Each row is where one point has got to under a steady rotation. How many ticks took it there?
The counts run from 0 to 172.
[192 120 152 169 129 114 160 125 158 133 141 157  92 136 117 126 171 135
  99 118 119 138 124 104 164 189 121 167 163 172 140 156 120 138 125 130
 121 103 141]
5
[170 109 172 143 109 128 135 131  84 151 131 147 108 103 117 121 141 145
 116 115 106 134 114 138 180 153 125 164 180 170 109 115  97  93 157 103
 157  87 116]
125
[142 108 163 142 156 123 108 127 110 163 121 124  42 117 114 122 130 125
  79 142 156  95 135 131 182 110 101 145 175 144 111 134 141 121 124 134
 143  87 123]
92
[171 105 189 159 129 148 146 142 119 153 142 157  77 119 136 110 163 113
  94 150  92 117 125  99 156 160 137 159 145 168 136 152 102 132 151 103
 144  89 106]
11
[187  96 147 122 162 156 116 149  98 102 175 117  78 109 120 157 124 147
 140  92 137 123 115 146 128 165  99 144 147 193 120 117 124 135 114 128
 147  91 125]
24
[217  99 181 149 144  95 127 125 124 142 135 147 106 166 100 119 131 150
 134 116 122 152 120 137 136 150 144 165 144 164 106 151 110 131 125 118
 140 104 168]
118
[186 127 150 148 140 123 135 139 177 143 157 162  66 160 114 120 150 144
 125  87 128 139 121  98 137 148 130 169 151 161 139 141 126 150 118 156
 134 116 170]
3
[153  92 170 137 146 124 128 174 131 144 139 138  59 160  90 155 150 124
 113 145 125  87 145 126 147 166  97 141 144 148 101 172 133 158 127  98
 124  86 152]
154
[182 134 157 151 119 149 177 146 142 118 144 117  74 104 126 139 151 121
 116 107 132 144 104  95 167 150  69 150 171 169 134 163 143 123 112 137
 115  97 142]
142
[136  79 172 108 159 121 136 184 143 147 178 162  57 161  99 158 153 143
 127 121 108 108 120 123 142 159 128 151 141 151 118 129 112 162 134 114
 138 126 126]
156
[150  89 149 102 145 141 120 150  98 125 149 126  61 111 113 119 118 146
 131  97 126 143 126 156 180 121  98 147 151 183 119 130 130 149 122 146
 128  70  79]
30
[168 104 177 126 137 101 142 178 158 151 152 124  65 149 111 138 176 127
 120 150 104 113 107  81 140 121 118 154 129 160 103 176 123 145 140 105
 126 109 139]
152
[213  99 176 161 141  97 151 121 115 143 125 144 120 152  93 133 144 144
 122 119 118 156 138 144 157 175 133 155 152 181 102 132  96 134 128 105
 140  98 160]
119
[160 115 172 128 168 130 158 148 123 131 154 120  93 127  99 124 126 109
 140 146 116 142 129 131 156 190  82 164 166 158 156  94 115 144 122 109
 172 115 117]
63
[152 119 132 145 142 118 122 150  94 154 172 129  83 128  90 125 121 141
 108  84 174 121 126 163 177 143 108 159 168 183 108 142 143 164 135 131
 152 126 153]
81
[126  90 171 106 167 141 129 134 145 173 151 125  60 113  89 127 141 121
 122 143 123  86 135  89 156 122 113 143 149 175 136 109  94 139 147 150
 153 120 126]
53
[145 117 153 120 127 145 143 171 150 120 139 135  45 123 128 124 134 125
 104  94 135 123 114 128 183 142 101 170 168 161 150 147 129 143 101 153
 119  77 113]
144
[182  72 173 145 153 121 146 148 112 154 145 138 109 126 122 167 153 122
 110 171 100 116 107  93 134 143 137 136 149 179 101 173 111 131 127 101
 137  95 125]
16
[156  93 185 138 157 126 113 116 168 144 150 123  83 140  91 118 130 126
 144 170 127  95 116  74 131 131  97 136 150 183 125 146 102 130 123 158
 156 118 150]
55
[150 103 163 146 113 119 133 147 122 147 149 125  82 150  82 136 139 171
 119 121 122 104 137 135 182 143  75 153 167 125  97 132 151 153 126 123
 113  90 156]
40
[165 119 167 107 162 117 106 142 106 122 173 148  90 135 114 130 162 153
 139 131 134 140  84  83 164 163 106 145 136 205 107 161 117 131 148 122
 144 136 114]
163
[190 132 150 141 140 128 162 145 134 140 142 146  88 127 120 119 175 116
  86 112 120 133 142  99 183 178 118 165 160 171 146 144 120 152 139 107
 119 105 146]
6
[164  83 157 115 141  93 136 192 178 145 144 126  60 139 109 143 169 123
 110 141 104 115 109  89 144 116 142 151 122 166 118 160 115 155 122 121
 119  97 126]
151
[199 102 175 146 141  98 128 109 121 112 130 136  62  85 112 107 153 120
 129 134 132 116 152 131 134 163 102 173 117 160 129 159  87 128 140 143
 124  87 111]
108
[173 103 185 143 128 110 138 171 138 147 145 128  70 153 106 148 158 116
 124 150 119  98 124  92 145 145  91 140 136 152  91 190 133 142 141  97
 126  95 152]
153
[187  89 180 107 164 120 135 144 119 172 154 134  73 156 105 115 122 127
 135  85 118 143 153 141 136 125 138 167 138 160 119 129  88 164 142 115
 141 118 166]
116
[198 107 152 100 154 130 132 153  96 147 145 127 109 140 115 125 142 127
 112  79 140 146 122 143 169 157 126 168 172 178 115 116 108 132 147  95
 130 110 162]
121
[159 125 196 151 107 132 146 162 159 137 141 124  57 115 130 106 166 124
 122 133  97 125 111  89 153 130  93 162 138 159 131 148 129 134 129 125
 140  76 115]
147
[171  73 134 113 148 108 134 155 146 147 143  94  78 128  77 130 132 162
 119 122 112 140 133 132 170  84 119 147 144 173  96 119 136 169 115 141
 110  84 126]
36
[184 107 174 116 168  83 139 142 145 133 167 147  69 107 119 159 149 135
 112 121 151 119  94  99 131 128  97 175 167 118 128 134 130 116 111 131
 132 151 146]
100
[166  94 128 142 136 110 123 171 104 174 173 103  84  98  85 125 111 113
 143 137 138 110 147 156 133 124 110 173 138 174 103 119 132 162 165 130
 158  92 150]
75
[177 124 150 112 146 159 146 163 132 152 139 146  62 136 133 129 173 112
  79 104 140 131 122 102 170 177 130 172 169 171 148 142 122 151 138 117
 128 112 143]
7
[165  99 180 105 155 109 127 137 139 122 167 150  45  95 122 118 154 128
 129 100 125 119 118 116 119 140 113 187 145 143 151 123  93 126 130 144
 133 141 103]
105
[167  70 162 118 166 155 124 174  91 151 154 135  78 122 127 169 129 113
 115 135 132  97 122 123 136 147 119 134 164 169 103 166 124 153 128  97
 140 101 148]
18
[160 113 183 141 149 114 153 136 126 135 153 140  95 138  88 126 112 124
 143 172 121 145 115 129 156 194  82 163 178 152 145 125 124 141  99 121
 164 118 124]
62
[181 101 171 168 158 114 121 118 140 151 149 129  61 104 100 151 149 132
 103 139 139  85 139 124 137 132  93 153 164 115 114 116 143 115  97 123
 141  93 158]
97
[187 124 184 135 152  88 127 128 128 128 152 151  70 106 122 138 147 135
 126 124 153 120  99 102 132 151  75 184 173 127 122 161 128 107 114 135
 122 140 153]
101
[186  93 152 117 153 112 131 149 118  93 163 132  95 114 116 145 135 166
 142 104 112 167  77 122 155 145 124 143 148 204 120 138 115 133 107 148
 129 115  96]
26
[178 101 150 109 127 146  97 145  99 161 129 133  86  99 119 126 138 140
 130  93 115 119 117 122 156 119 138 162 168 195 110 105  96 103 158 129
 158  74 138]
127
[163  97 171 117 159 113 131 135 118 120 155 161  43  88 115 132 143 129
 119  98 131 110 133 138 147 163 101 182 163 129 154 121  87 136 127 142
 124 138 104]
104
[150  95 180 132 157 116 132 173 143 147 188 159  71 166 111 152 159 148
 146 114 108 114 101  98 119 145 134 151 145 155 103 136 113 159 142 113
 144 132 138]
157
[117  87 163 129 153 142 135 131 128 156 142 134  67 106  83 124 143 124
 106 157 116  72 145  97 178 153  97 134 168 171 134 119  85 138 151 143
 147 102 104]
52
[193 109 163 147 156 159 135 148  84 113 179 118  89  94 118 166 133 147
 153 110 124 123 118 132 128 165  91 141 143 189 105 128 131 136 122 107
 163  90 142]
23
